In the data rows, zero lies at 7.5, halfway between 7 and 8.
Here are some points:
5 8 9 6 6 10 9 8 8 6 4 9
10 9 6 7 6 3 5 11 12 6 8 6
8 7 7 6 7 5 7 11 11 5 9 6
9 7 7 11 10 7 5 4 4 11 11 8
6 7 7 6 8 10 10 7 7 7 10 8
9 5 6 10 8 7 8 5 7 9 10 8
5 9 9 7 7 9 8 7 6 8 4 6
6 8 8 6 6 9 9 7 8 7 6 5
5 9 9 8 7 10 6 7 5 9 6 10
6 7 9 6 8 7 8 9 8 5 6 9
11 8 8 10 10 6 6 6 5 9 8 7
8 8 7 7 7 6 7 8 8 7 10 7
9 7 8 8 8 8 7 7 6 8 8 9
4 9 8 4 5 9 8 12 11 4 6 7
12 6 6 7 9 5 6 8 9 9 12 6
10 5 6 6 9 6 8 9 9 6 10 6
9 8 7 8 7 6 6 9 8 8 7 7
10 6 7 9 8 7 8 6 7 9 10 7
9 11 6 8 6 4 5 10 10 8 8 6
9 12 8 7 8 4 3 11 8 8 5 6
10 4 6 7 10 7 9 7 7 8 11 7
6 7 8 8 7 13 10 3 5 9 9 10
7 3 6 5 8 10 11 8 9 6 12 7
8 7 6 5 6 9 9 8 10 7 13 7
7 9 7 9 8 7 7 8 6 8 6 9
7 11 7 10 7 6 5 6 6 8 6 9
8 7 7 4 7 8 8 11 10 5 9 8
7 5 6 6 7 10 10 7 8 7 12 8
5 11 10 8 7 9 8 7 6 7 2 10
5 10 8 8 5 9 6 8 7 7 5 9
2 7 8 8 7 10 11 5 7 6 5 10
3 6 9 8 7 11 9 6 6 8 4 9
8 6 7 10 8 8 6 6 6 8 10 10
6 13 7 7 5 7 5 10 9 6 6 9
7 5 9 8 9 10 9 6 5 7 8 8
9 4 7 4 10 11 11 10 8 8 10 5
10 8 7 5 9 6 7 9 8 8 11 5
8 8 6 8 8 8 7 6 8 8 9 8
7 3 7 7 8 10 11 7 8 6 10 7
7 10 8 7 8 8 6 9 8 7 7 9
7 6 7 4 7 10 10 10 9 6 8 6
7 6 8 10 9 9 8 4 4 9 5 9
9 10 8 10 8 3 4 7 6 9 5 9
5 12 10 7 7 9 6 8 5 9 4 9
3 8 8 6 5 9 8 9 10 6 4 7
7 9 6 5 5 6 5 12 11 6 9 6
7 11 7 10 7 6 5 7 7 8 4 8
7 4 8 9 10 11 9 5 3 9 7 9
10 7 7 11 10 5 7 4 5 10 9 9
9 5 5 8 9 6 8 7 8 8 12 9
9 4 6 5 9 7 10 9 9 7 9 6
9 6 7 8 8 6 7 8 8 7 8 5
7 6 9 7 9 10 9 6 6 8 6 8
7 8 8 5 7 8 9 10 10 6 6 7
11 8 5 7 7 4 6 10 10 7 11 6
11 8 7 10 9 6 4 6 5 11 10 9
4 11 11 7 7 12 7 7 6 7 1 10
7 3 8 10 9 9 10 3 5 7 8 9
8 8 7 6 6 5 7 11 11 5 6 7
9 4 6 7 10 8 9 8 7 8 12 5
9 8 8 5 6 5 6 12 10 7 7 5
8 4 8 9 9 11 9 4 4 8 9 10
6 5 8 5 8 12 10 8 7 7 10 8
7 11 8 9 7 7 6 7 7 8 7 10
7 8 8 8 8 8 7 7 7 8 7 9
8 10 7 9 9 3 4 10 8 8 7 8
8 4 8 7 9 11 10 6 6 8 10 8
6 11 7 7 5 7 6 8 9 7 5 5
5 6 7 8 6 10 9 8 8 7 7 8
8 5 7 6 8 8 10 8 8 7 8 7
4 7 8 7 7 11 10 7 8 7 7 7
10 7 8 10 9 5 5 6 5 8 9 8
9 7 7 11 9 7 6 4 4 10 10 11
10 4 7 10 11 5 8 5 5 8 10 6
7 5 7 6 8 10 11 7 7 6 9 7
6 6 7 4 6 10 12 9 11 6 8 4
10 5 5 7 8 4 8 7 10 7 13 5
8 6 9 8 9 8 8 6 6 8 7 8
6 6 8 8 8 12 10 4 4 9 9 9
9 5 6 4 9 7 10 10 9 6 14 7
5 10 9 9 5 9 7 7 7 8 3 10
6 6 8 6 7 11 11 6 8 7 7 9
12 6 6 8 9 5 6 8 8 9 12 5
10 7 9 11 10 5 6 5 4 10 6 7
6 7 6 8 8 10 9 7 7 7 7 9
4 10 7 9 4 12 8 5 7 9 6 9
5 6 6 7 7 10 10 7 8 7 9 8
10 9 8 10 10 8 4 5 4 11 9 8
5 7 8 8 6 10 8 7 7 7 6 9
8 11 8 10 7 5 3 7 6 10 6 9
5 5 7 6 7 10 11 7 8 7 8 6
6 5 8 7 8 9 11 6 7 7 7 10
7 6 8 5 6 7 10 10 10 5 8 7
5 8 8 6 6 9 8 9 8 7 6 8
10 11 7 8 7 3 3 10 9 8 7 6
9 8 8 6 9 6 5 11 7 7 9 7
4 11 7 7 4 9 7 8 10 6 5 8
9 7 8 9 9 5 7 6 8 8 7 7
9 9 7 10 7 4 6 7 7 8 8 7
10 8 7 7 8 5 6 9 8 8 11 7
6 7 7 5 7 8 7 10 9 6 8 8
8 4 6 6 8 8 9 8 8 7 13 8
6 5 7 6 7 10 11 8 8 7 8 7
10 6 8 10 10 10 7 5 4 10 9 10
8 9 8 6 7 7 7 8 8 8 8 6
6 7 7 6 7 11 9 7 7 7 8 8
6 7 8 8 8 11 10 6 6 8 4 9
6 7 8 6 6 8 8 11 9 6 5 7
7 3 7 9 9 9 10 4 7 8 9 8
7 4 10 8 9 10 10 5 5 7 7 8
10 8 8 6 7 3 7 11 10 6 6 5
5 8 9 4 6 10 9 11 9 5 5 7
6 5 9 5 7 8 11 8 8 5 5 6
6 9 9 5 7 11 8 10 8 6 5 8
5 11 7 6 5 6 8 9 11 5 5 8
6 10 8 7 6 7 6 10 9 6 6 8
6 7 8 5 8 9 9 9 8 5 6 7
7 9 8 6 8 7 7 10 7 6 6 8
6 11 9 10 6 6 4 7 6 8 4 10
8 5 8 9 8 9 10 6 6 8 6 7
11 10 7 7 7 4 6 9 9 8 8 5
6 8 9 8 9 9 6 8 5 9 4 9
9 4 7 8 9 7 9 6 7 6 10 8
8 4 8 8 10 9 10 6 6 7 9 8
7 11 8 10 7 6 5 6 6 9 5 8
4 8 9 8 6 10 8 6 6 7 5 10
5 8 7 9 6 11 8 4 6 9 7 10
9 10 9 9 8 5 3 8 4 9 7 8
12 7 6 9 9 5 7 7 7 9 11 6
9 9 9 8 8 6 6 8 7 8 5 7
7 10 8 5 5 6 8 10 10 6 5 5
7 7 7 10 7 9 8 2 5 9 9 10
4 8 8 9 5 9 7 7 7 7 4 9
7 6 6 5 6 10 10 9 11 6 11 8
9 7 8 10 9 7 7 4 4 10 8 8
5 9 8 7 7 8 7 10 8 7 5 9
5 11 9 8 6 9 7 7 7 8 3 9
5 8 7 8 6 10 7 8 8 7 7 9
10 9 9 11 8 4 4 4 5 9 7 8
4 5 8 10 7 10 10 4 6 7 6 9
8 9 7 8 7 4 6 8 9 7 7 7
8 8 7 7 7 11 9 8 8 9 7 7
11 10 9 6 8 3 5 11 8 7 6 5
10 8 7 9 9 6 5 7 6 9 9 8
6 8 9 8 7 7 8 7 6 7 5 9
8 8 7 6 6 9 8 8 9 6 10 9
6 5 7 6 7 10 10 9 8 6 9 7
8 6 7 8 8 8 9 7 7 8 8 8
8 9 7 9 7 4 7 7 8 7 8 8
6 8 9 5 6 9 7 10 8 7 5 7
7 9 7 8 6 3 5 8 9 7 8 7
10 7 5 6 7 6 8 8 10 7 12 7
8 8 7 9 9 9 6 7 6 9 8 10
10 11 9 7 7 6 4 10 7 8 6 7
9 11 7 9 7 3 3 9 8 8 7 8
8 3 6 7 8 9 11 6 9 7 12 6
4 7 7 6 7 10 11 8 10 5 7 7
8 7 6 7 8 8 10 7 8 7 8 6
5 7 9 8 8 11 8 5 5 8 6 9
7 8 9 7 7 10 8 6 6 8 8 9
6 11 8 7 6 8 9 8 9 6 4 9
6 11 10 7 7 7 5 9 7 6 4 10
4 10 8 7 4 9 9 7 8 7 3 8
11 4 6 7 11 5 9 9 8 7 10 6
8 5 7 5 8 10 10 8 8 6 11 7
7 11 8 6 6 7 8 9 9 7 6 7
6 8 7 7 7 9 9 7 8 7 7 9
4 9 9 6 5 8 8 9 10 5 4 9
7 8 7 9 8 7 6 7 8 8 7 7
6 11 10 5 6 10 7 9 8 7 4 8
6 7 9 4 8 9 9 11 8 5 6 7
6 10 7 5 6 5 6 11 11 5 7 7
7 6 8 9 8 7 7 5 6 8 7 8
7 9 7 11 7 7 7 6 7 9 6 8
8 10 7 7 8 5 4 8 6 9 8 8
10 9 7 9 7 3 4 8 8 8 7 6
Here are 12 more points, each followed by its number:
4 11 10 7 7 11 7 8 6 7 2 9 0
6 7 8 9 8 11 9 5 5 8 7 10 1
5 7 8 7 7 9 9 8 7 7 6 8 2
5 11 8 10 6 6 5 7 8 9 4 8 3
6 10 9 7 7 9 7 9 6 8 4 9 4
9 6 5 8 7 7 7 7 10 8 12 8 5
8 7 6 11 8 8 7 3 6 10 10 9 6
7 6 8 4 7 9 9 10 9 5 9 9 7
8 9 7 5 8 7 7 9 8 7 8 6 8
9 7 8 11 8 9 7 3 4 10 8 9 9
7 4 8 6 8 9 10 8 9 6 8 7 10
5 11 9 9 6 9 7 7 7 8 3 8 11
Which two of these numbered points are nearest to each point below, ignoring the 3 directions in which the first points spread most? Their numbers follow each, nearest first.
4 8 8 8 7 12 10 6 7 8 3 8 > 11 2
5 11 10 8 8 8 5 7 5 7 3 12 > 7 1
7 8 6 3 8 7 9 11 11 6 9 5 > 8 0
4 9 7 6 5 8 8 9 11 7 5 7 > 3 6
6 10 8 4 6 7 7 10 10 6 6 6 > 8 2
8 5 7 10 10 7 8 4 4 9 10 8 > 2 1
10 9 7 12 9 5 5 4 4 11 8 7 > 11 9
3 8 9 8 7 13 10 4 6 8 3 8 > 11 9
8 8 6 9 8 3 5 8 9 8 8 6 > 3 2
5 11 8 7 6 8 7 9 9 6 5 9 > 1 2
10 12 9 10 9 5 2 7 5 9 5 9 > 0 4
8 11 7 10 6 5 2 8 7 9 8 9 > 5 6
6 10 9 6 8 10 7 8 6 7 4 9 > 0 4
6 12 9 9 6 8 6 7 7 9 2 8 > 11 9
9 6 7 7 7 8 8 7 8 8 10 7 > 9 1
7 5 9 9 7 13 11 3 4 9 7 9 > 9 11
9 9 6 6 7 6 7 11 10 6 8 7 > 1 2
8 8 5 7 6 6 8 8 11 7 11 6 > 6 5
8 5 7 8 9 9 10 5 7 8 9 7 > 11 9
7 5 9 8 8 9 9 6 7 8 6 8 > 10 2
6 8 8 5 7 10 8 11 8 7 6 8 > 4 0
10 10 8 9 9 5 4 9 6 10 7 8 > 4 0
8 9 7 8 9 8 7 6 6 9 8 8 > 8 1
10 6 6 7 9 6 8 8 8 7 12 7 > 1 2
6 9 10 9 8 9 6 6 4 8 6 11 > 7 1
7 10 10 5 7 8 7 10 8 6 3 6 > 0 4
7 1 9 5 9 10 12 7 9 5 10 5 > 10 2
9 6 9 8 9 8 6 5 5 9 10 9 > 7 1
9 6 5 11 9 6 7 2 6 10 13 8 > 6 5
8 7 7 9 8 5 6 8 7 8 8 7 > 2 10
8 9 9 8 9 8 6 8 4 9 5 9 > 4 0
7 7 9 7 7 7 8 8 8 6 5 7 > 10 2
5 9 7 10 6 9 5 6 7 9 7 10 > 5 6
6 10 8 11 7 4 4 5 6 9 6 8 > 3 2
8 5 7 7 8 7 8 6 7 7 12 10 > 7 1
7 10 8 10 8 5 5 6 5 9 5 8 > 2 11
6 4 5 6 7 11 12 5 9 7 13 7 > 6 5
6 7 8 4 5 9 8 12 10 5 8 8 > 7 1
8 6 8 8 10 9 8 6 5 8 10 10 > 7 1
10 7 8 7 9 5 6 9 7 7 9 8 > 7 4
11 4 8 11 11 5 8 4 5 9 8 7 > 10 2
10 5 6 5 10 8 9 9 8 8 12 7 > 4 0
6 6 7 4 8 10 11 8 9 6 10 5 > 8 11
10 6 7 8 9 7 8 7 7 8 11 8 > 1 9
9 6 7 4 9 9 10 10 8 7 10 7 > 4 0
7 8 9 4 6 7 9 12 11 4 3 5 > 10 2
5 9 6 7 5 8 8 7 9 7 7 8 > 6 5
9 9 8 11 9 7 6 4 4 10 6 8 > 11 9
6 10 10 4 7 10 8 10 8 5 3 8 > 0 4
3 7 11 8 7 12 9 6 5 7 1 9 > 10 2
8 7 7 4 7 5 8 12 10 6 8 5 > 2 10
10 7 7 8 10 5 6 6 6 9 10 6 > 8 2
9 11 7 9 8 5 5 9 7 8 7 8 > 1 2
9 6 5 7 7 6 9 7 10 7 13 5 > 6 3
4 7 9 9 7 12 11 4 5 8 5 9 > 11 9
9 7 8 7 9 7 6 9 7 7 7 7 > 0 4
9 8 8 9 8 5 6 7 8 8 6 7 > 10 11
11 4 6 6 9 5 9 9 8 7 12 5 > 2 10
9 11 7 7 7 5 3 13 8 8 8 7 > 4 0
9 6 8 9 11 8 7 5 5 9 9 9 > 0 4
7 10 8 5 5 7 8 12 11 6 4 5 > 11 9
5 10 9 7 8 10 6 9 6 8 4 8 > 0 4
6 7 7 11 7 10 7 4 5 9 9 11 > 5 6
4 11 8 7 5 9 7 9 8 6 4 9 > 1 2
7 12 8 8 8 7 5 7 6 9 3 8 > 8 0
8 5 7 6 6 9 10 8 9 6 9 6 > 9 11
10 3 8 11 11 6 8 4 4 9 9 8 > 10 2
7 7 7 7 8 9 9 6 7 7 9 9 > 1 9
2 11 9 8 4 10 8 5 7 7 4 10 > 6 5
6 8 9 7 6 11 8 6 6 7 5 8 > 9 8
5 11 8 5 7 10 8 9 8 7 4 8 > 8 0
6 10 8 6 8 8 6 10 6 8 4 9 > 4 0
8 5 9 9 7 10 9 4 5 9 8 8 > 9 11
7 7 7 5 6 7 9 11 10 6 7 6 > 2 10
4 5 6 9 7 10 10 4 7 9 8 8 > 3 6
6 7 6 6 6 9 9 8 10 7 9 7 > 6 3
8 5 7 9 9 7 7 6 6 9 10 8 > 2 1
9 6 8 8 10 7 7 7 6 8 10 9 > 7 1
6 9 8 4 6 7 7 12 9 5 6 8 > 7 4
10 5 9 6 9 7 8 8 6 7 10 8 > 7 4
10 11 8 7 8 5 3 10 8 8 8 7 > 0 4
8 9 8 7 7 5 5 10 9 7 4 7 > 10 2
3 10 8 9 4 11 9 5 8 7 3 10 > 6 5
7 8 8 8 7 10 8 5 7 8 6 9 > 9 1
10 7 5 7 8 6 8 7 9 8 13 6 > 6 9
7 7 7 10 6 9 7 5 6 8 10 10 > 5 6
10 3 8 5 10 8 10 8 7 7 11 5 > 0 4
7 6 8 9 10 11 9 5 4 10 8 10 > 4 0
8 6 7 9 7 7 9 4 7 8 12 8 > 6 5
4 9 8 7 7 9 8 9 7 7 4 9 > 2 1
9 8 6 7 6 7 6 9 9 7 11 8 > 5 1
11 6 5 11 9 5 6 5 7 9 13 9 > 5 6
7 2 6 5 9 9 12 9 8 6 10 5 > 2 10
9 9 7 7 7 3 5 10 9 7 8 5 > 2 11
9 8 9 8 8 7 5 6 5 9 8 9 > 7 4
12 8 7 5 9 4 6 9 8 7 11 6 > 8 0
8 6 7 5 9 10 9 10 7 7 9 8 > 4 0
6 8 7 9 7 8 8 5 8 8 9 9 > 6 5
5 6 6 6 6 10 11 7 10 6 9 7 > 6 3
8 10 8 9 6 6 5 7 7 8 5 8 > 9 11
10 8 8 8 10 6 5 9 5 9 8 8 > 4 0
6 4 5 6 6 10 11 8 10 6 11 8 > 5 6
7 9 7 5 5 7 7 10 11 6 8 6 > 9 6
6 9 7 8 5 7 7 7 10 7 7 8 > 6 5
8 7 8 7 9 9 9 7 6 8 8 9 > 4 0
7 9 7 11 7 8 6 5 5 10 8 9 > 6 1
4 6 8 10 7 11 9 4 7 8 5 10 > 3 6
9 9 7 5 6 7 7 10 10 6 7 6 > 9 1
6 9 7 10 7 8 5 6 6 9 7 10 > 5 6
8 7 6 7 7 5 7 9 10 7 10 6 > 3 2
4 8 6 9 7 12 8 6 7 9 8 10 > 5 6
6 4 6 6 7 10 11 8 10 6 12 8 > 5 6
10 10 7 9 8 4 4 8 7 9 9 8 > 1 2
8 3 7 7 9 8 10 7 8 7 9 7 > 10 2
10 5 7 6 9 6 8 9 9 7 9 6 > 10 2
5 8 8 8 6 7 8 7 9 7 5 8 > 3 10
11 8 6 9 9 4 6 7 8 9 7 5 > 11 10
12 4 5 7 8 6 8 8 9 9 14 6 > 9 1
9 7 7 10 9 7 6 5 6 10 8 7 > 11 9
6 8 9 6 6 8 7 10 9 6 4 7 > 10 2
3 9 7 6 4 10 9 9 10 5 6 8 > 6 5
8 8 8 9 7 9 8 5 6 9 7 8 > 9 11
9 11 8 6 7 4 5 10 9 7 7 5 > 8 11
5 8 6 10 6 9 7 5 7 8 9 10 > 5 6
10 5 6 6 9 8 9 9 8 7 11 5 > 0 4
6 5 6 7 6 11 12 6 9 6 10 8 > 6 5
9 9 7 10 7 4 3 7 6 11 9 9 > 5 6
8 9 7 11 8 5 5 4 6 10 6 9 > 3 6
7 9 7 5 6 6 7 12 11 6 6 6 > 2 10
11 8 8 6 9 4 6 11 8 7 8 7 > 4 0
5 3 5 4 6 11 13 8 11 5 12 7 > 6 5
6 9 8 12 7 6 6 5 7 8 5 10 > 3 6
10 9 9 6 9 5 6 9 7 8 6 6 > 0 4
6 6 8 8 8 12 10 5 5 8 9 10 > 1 9
11 6 6 5 9 7 9 9 8 9 11 6 > 4 8
8 8 6 8 7 8 7 6 7 9 10 8 > 6 9
9 10 7 8 9 4 4 8 7 9 8 7 > 8 2
10 8 7 5 7 7 8 11 9 6 8 7 > 4 1
6 5 8 8 6 10 8 4 6 8 7 8 > 9 10
9 7 7 5 8 7 8 11 10 6 10 8 > 7 1
9 10 7 4 6 5 5 12 10 6 8 5 > 8 0
7 5 7 12 8 8 8 4 5 10 10 9 > 3 6
9 7 6 11 8 3 5 5 8 9 9 8 > 3 6
7 5 8 5 8 10 10 9 8 6 10 8 > 7 1
4 10 6 9 4 11 8 6 9 8 6 8 > 6 5
Here are 12 other points, each followed by its number:
5 7 8 4 6 10 9 10 9 5 8 7 0
11 8 5 7 7 5 8 8 10 8 11 5 1
8 8 8 9 9 7 5 7 5 10 7 7 2
8 5 7 7 8 9 8 7 7 8 11 7 3
10 6 8 6 8 6 8 10 8 6 8 8 4
9 5 7 6 8 8 10 7 9 7 10 4 5
11 4 6 7 9 6 8 8 9 8 14 6 6
9 7 8 7 9 7 7 7 7 7 10 8 7
5 8 10 6 6 8 7 9 7 6 5 8 8
10 9 8 10 8 4 5 6 6 8 6 8 9
10 9 7 10 9 5 5 7 7 10 8 8 10
8 7 6 4 6 8 9 10 10 6 11 7 11
Which two of these numbered points are nearest to each point below, ignoring the 3 directions in which the first points spread most? Their numbers follow each, nearest first.
10 7 7 8 9 5 5 8 6 8 11 7 > 0 3
3 11 9 7 4 10 6 7 7 7 3 9 > 3 6
5 7 8 7 6 10 9 8 9 7 7 8 > 6 10
8 4 7 6 9 10 12 6 7 7 10 5 > 5 9
8 6 7 4 8 8 9 9 10 6 11 7 > 7 6
9 11 8 7 7 5 6 8 8 7 7 8 > 7 11
9 5 9 4 8 6 9 9 8 6 9 5 > 8 9
9 5 8 11 9 9 7 2 4 11 10 10 > 6 3
5 3 9 9 9 11 13 2 4 7 7 10 > 9 8
4 7 10 8 6 9 7 7 6 7 3 9 > 8 9
10 6 7 8 8 7 8 5 7 9 10 5 > 5 1
3 9 10 7 5 10 9 5 7 7 2 6 > 5 9
7 12 7 8 5 6 4 9 8 7 6 10 > 11 6
6 9 7 6 6 9 9 7 9 8 7 7 > 1 10
5 10 10 8 8 10 7 8 5 9 2 8 > 2 10
9 10 8 7 8 5 3 10 7 8 8 7 > 0 3
9 8 7 6 8 6 6 10 8 7 9 7 > 0 7
7 7 7 6 6 11 10 8 8 7 10 8 > 11 6
6 7 7 4 7 8 8 11 10 6 7 5 > 2 3
5 9 7 7 6 9 10 7 9 7 6 7 > 1 10
8 10 7 8 7 5 5 10 9 8 5 7 > 10 6
8 8 7 6 7 7 6 11 8 6 8 7 > 0 3
5 5 7 5 6 11 11 8 10 5 9 8 > 6 11
8 8 9 6 9 5 5 11 7 6 8 7 > 8 0
11 3 6 6 9 6 10 7 8 6 12 6 > 9 4
4 10 8 5 6 10 9 10 9 6 4 8 > 10 6
6 7 9 10 7 9 7 4 5 9 5 7 > 5 9
9 11 6 8 8 3 5 11 10 7 6 6 > 10 9
6 11 8 7 8 6 5 9 7 8 4 7 > 2 10
5 10 10 7 6 9 7 6 7 8 3 7 > 5 2
11 9 7 6 9 4 5 11 9 7 9 7 > 7 4
11 8 8 8 8 3 4 10 7 7 7 8 > 4 8
7 6 8 5 7 7 9 9 9 6 6 3 > 5 2
7 8 9 7 7 6 7 9 7 7 7 8 > 8 0
7 12 8 11 8 5 3 7 6 9 3 9 > 10 6
8 8 8 5 8 8 8 9 8 6 8 7 > 7 0
9 9 7 6 8 4 6 12 9 7 6 5 > 2 10
7 8 6 5 7 7 8 11 11 6 8 7 > 10 6
10 13 7 11 7 3 3 6 7 9 6 7 > 1 5
8 6 6 7 7 8 10 6 9 7 10 7 > 1 6
8 5 9 5 9 7 9 9 8 6 8 6 > 8 4
7 7 8 6 8 6 8 10 8 5 6 9 > 4 9
5 10 7 5 4 10 8 11 10 6 7 8 > 11 3
4 10 10 6 6 10 7 9 7 7 2 8 > 2 8
5 9 8 8 7 10 7 6 6 9 6 8 > 3 6
9 3 8 8 10 8 9 5 5 9 10 8 > 8 9
10 4 9 7 9 8 7 6 5 9 9 7 > 8 2
6 6 8 3 7 10 10 11 9 6 8 6 > 2 0
12 6 8 8 10 4 5 9 6 8 10 6 > 8 4
9 9 8 7 9 6 5 8 7 9 6 7 > 2 10
5 10 7 5 6 8 8 11 10 6 5 8 > 10 6
10 7 7 8 10 5 4 8 6 9 10 8 > 0 7
4 7 9 6 6 10 9 9 8 5 5 7 > 8 0
5 8 8 6 7 10 9 7 8 6 6 9 > 7 6
8 6 6 5 7 9 9 8 8 7 12 7 > 11 3
11 8 8 8 8 3 3 9 7 8 7 7 > 8 4
10 7 6 8 8 6 5 8 7 10 12 7 > 3 11
10 8 8 9 10 2 5 10 6 8 5 7 > 4 9
7 3 9 6 9 11 11 7 5 6 9 8 > 8 4
8 8 8 9 8 7 6 6 7 9 8 8 > 6 10
7 11 8 10 7 7 5 8 6 9 4 9 > 10 6
5 8 9 7 7 11 9 8 7 7 5 7 > 2 5
10 7 7 9 8 5 6 5 7 10 8 5 > 5 1
10 10 9 7 8 5 4 11 7 8 5 6 > 2 4
9 5 7 9 9 8 9 5 7 9 8 6 > 5 9
7 12 8 5 7 6 5 11 10 7 5 5 > 2 5
10 8 7 8 9 5 6 7 7 8 9 8 > 7 10
4 8 7 9 7 11 10 4 6 8 7 8 > 1 10
11 4 5 8 9 6 9 8 9 8 12 5 > 10 6
12 6 7 6 10 7 8 8 7 8 11 7 > 7 4
9 5 7 5 8 7 8 9 8 7 11 6 > 0 3
8 6 6 11 8 7 8 2 5 10 9 8 > 1 5
6 9 9 6 7 7 8 9 8 6 6 8 > 7 8
5 7 8 8 6 10 8 7 8 7 6 9 > 6 3
12 5 8 7 10 4 5 9 7 8 9 5 > 8 2
6 11 9 6 8 9 7 9 6 7 4 9 > 7 0
12 8 7 7 8 2 5 9 9 7 9 6 > 9 4
8 7 8 9 10 8 7 5 4 8 7 9 > 7 9
11 5 6 8 10 7 6 7 6 10 13 7 > 3 0
7 8 8 4 7 9 9 10 9 7 8 5 > 2 3
7 6 5 5 8 12 11 9 9 7 12 8 > 11 10
11 8 5 6 9 6 7 9 9 9 14 6 > 11 3
8 5 7 7 8 8 9 7 8 7 11 7 > 6 3
6 3 7 5 8 11 12 8 9 6 11 7 > 6 3
5 9 9 9 7 8 5 7 5 7 3 10 > 8 0
4 9 8 10 6 10 9 4 7 8 5 9 > 1 10
9 4 8 9 10 10 8 6 4 9 8 8 > 2 4
8 8 8 9 7 7 6 7 7 9 6 5 > 5 2
9 5 5 6 7 9 10 8 10 7 12 5 > 1 6
8 4 8 6 9 9 11 9 8 7 8 7 > 4 9
11 6 7 11 8 5 5 5 6 9 11 9 > 6 11
10 10 7 5 8 4 6 11 10 6 8 5 > 7 9
4 10 9 7 5 10 7 7 7 7 5 11 > 11 6
8 6 7 8 9 9 9 7 7 8 9 8 > 10 6
7 6 7 9 8 11 8 4 5 10 10 10 > 11 3
9 7 8 11 9 9 7 3 3 11 10 10 > 11 6
5 4 7 6 7 10 11 7 9 6 10 7 > 6 3
7 10 7 6 6 8 8 10 9 7 6 7 > 10 6
10 8 8 5 9 5 6 11 8 7 7 5 > 2 8
8 11 9 8 7 6 6 7 7 8 6 9 > 7 6
7 7 9 4 6 9 9 11 10 5 6 7 > 4 8
8 5 9 8 10 9 9 7 6 7 6 8 > 4 9
6 9 7 10 7 7 6 7 6 9 4 9 > 10 6
6 5 8 5 7 10 10 9 9 5 9 7 > 0 7
10 7 7 9 8 6 7 5 6 10 8 6 > 5 1
7 9 6 5 5 8 9 9 11 6 11 7 > 11 1
11 7 7 7 7 5 7 7 8 8 10 5 > 5 1
10 5 6 8 9 7 8 8 8 9 10 6 > 10 2
7 5 6 5 7 9 12 7 10 6 10 6 > 1 5
9 4 9 4 8 10 11 9 8 6 8 6 > 4 8
7 7 9 8 9 9 8 5 4 9 6 8 > 2 8
6 7 7 6 8 9 9 8 7 7 8 6 > 2 0
7 7 8 10 8 9 5 6 4 10 7 9 > 3 2
4 6 9 8 7 11 9 6 6 8 6 10 > 6 3
7 6 8 9 8 9 8 5 6 7 6 9 > 9 10
9 4 8 7 10 9 9 7 6 7 9 8 > 4 8
5 5 7 8 8 11 11 6 7 7 7 9 > 10 9
11 5 7 8 10 5 8 6 7 7 12 8 > 7 9
6 4 9 6 8 11 11 5 6 7 8 8 > 8 9
6 9 7 4 6 9 8 10 10 5 10 7 > 11 0
8 6 6 11 8 8 8 3 5 10 9 8 > 1 10
6 5 8 9 9 12 10 4 3 9 8 10 > 0 3
9 7 7 10 8 7 8 4 6 9 9 8 > 1 9
13 7 7 7 11 5 6 8 6 9 11 7 > 7 4
9 8 7 10 8 5 4 8 8 8 10 9 > 6 3
10 8 7 5 9 5 5 11 7 7 10 6 > 0 2
9 8 7 8 7 6 7 7 8 9 8 5 > 5 1
10 11 7 6 6 4 5 11 10 8 6 6 > 10 6
6 5 9 6 7 10 10 6 7 6 8 8 > 8 7
5 5 9 8 7 10 11 5 7 5 6 9 > 9 8
8 2 7 5 9 9 12 8 7 7 11 6 > 8 2
11 6 8 7 9 8 9 7 7 8 8 5 > 5 9
6 8 9 7 6 10 10 7 8 7 5 7 > 5 9
7 6 7 8 9 9 9 6 7 8 8 7 > 10 5
7 7 9 8 9 8 7 7 6 8 6 7 > 2 8
11 5 8 7 9 6 7 7 7 8 12 7 > 7 0
6 10 6 5 5 8 7 10 10 6 7 7 > 11 3
9 4 6 6 9 8 9 8 8 7 13 7 > 0 3
7 10 9 8 7 7 5 8 6 8 5 8 > 0 3
10 6 8 10 10 6 6 5 3 10 8 8 > 8 2
5 10 8 9 5 9 8 5 7 7 5 9 > 1 6
8 8 7 5 7 6 7 11 10 6 10 6 > 0 3
8 11 8 5 7 5 5 12 10 7 6 6 > 2 10
6 8 8 7 6 7 9 7 9 6 5 8 > 9 10
7 9 8 5 7 7 7 10 9 6 6 7 > 7 0
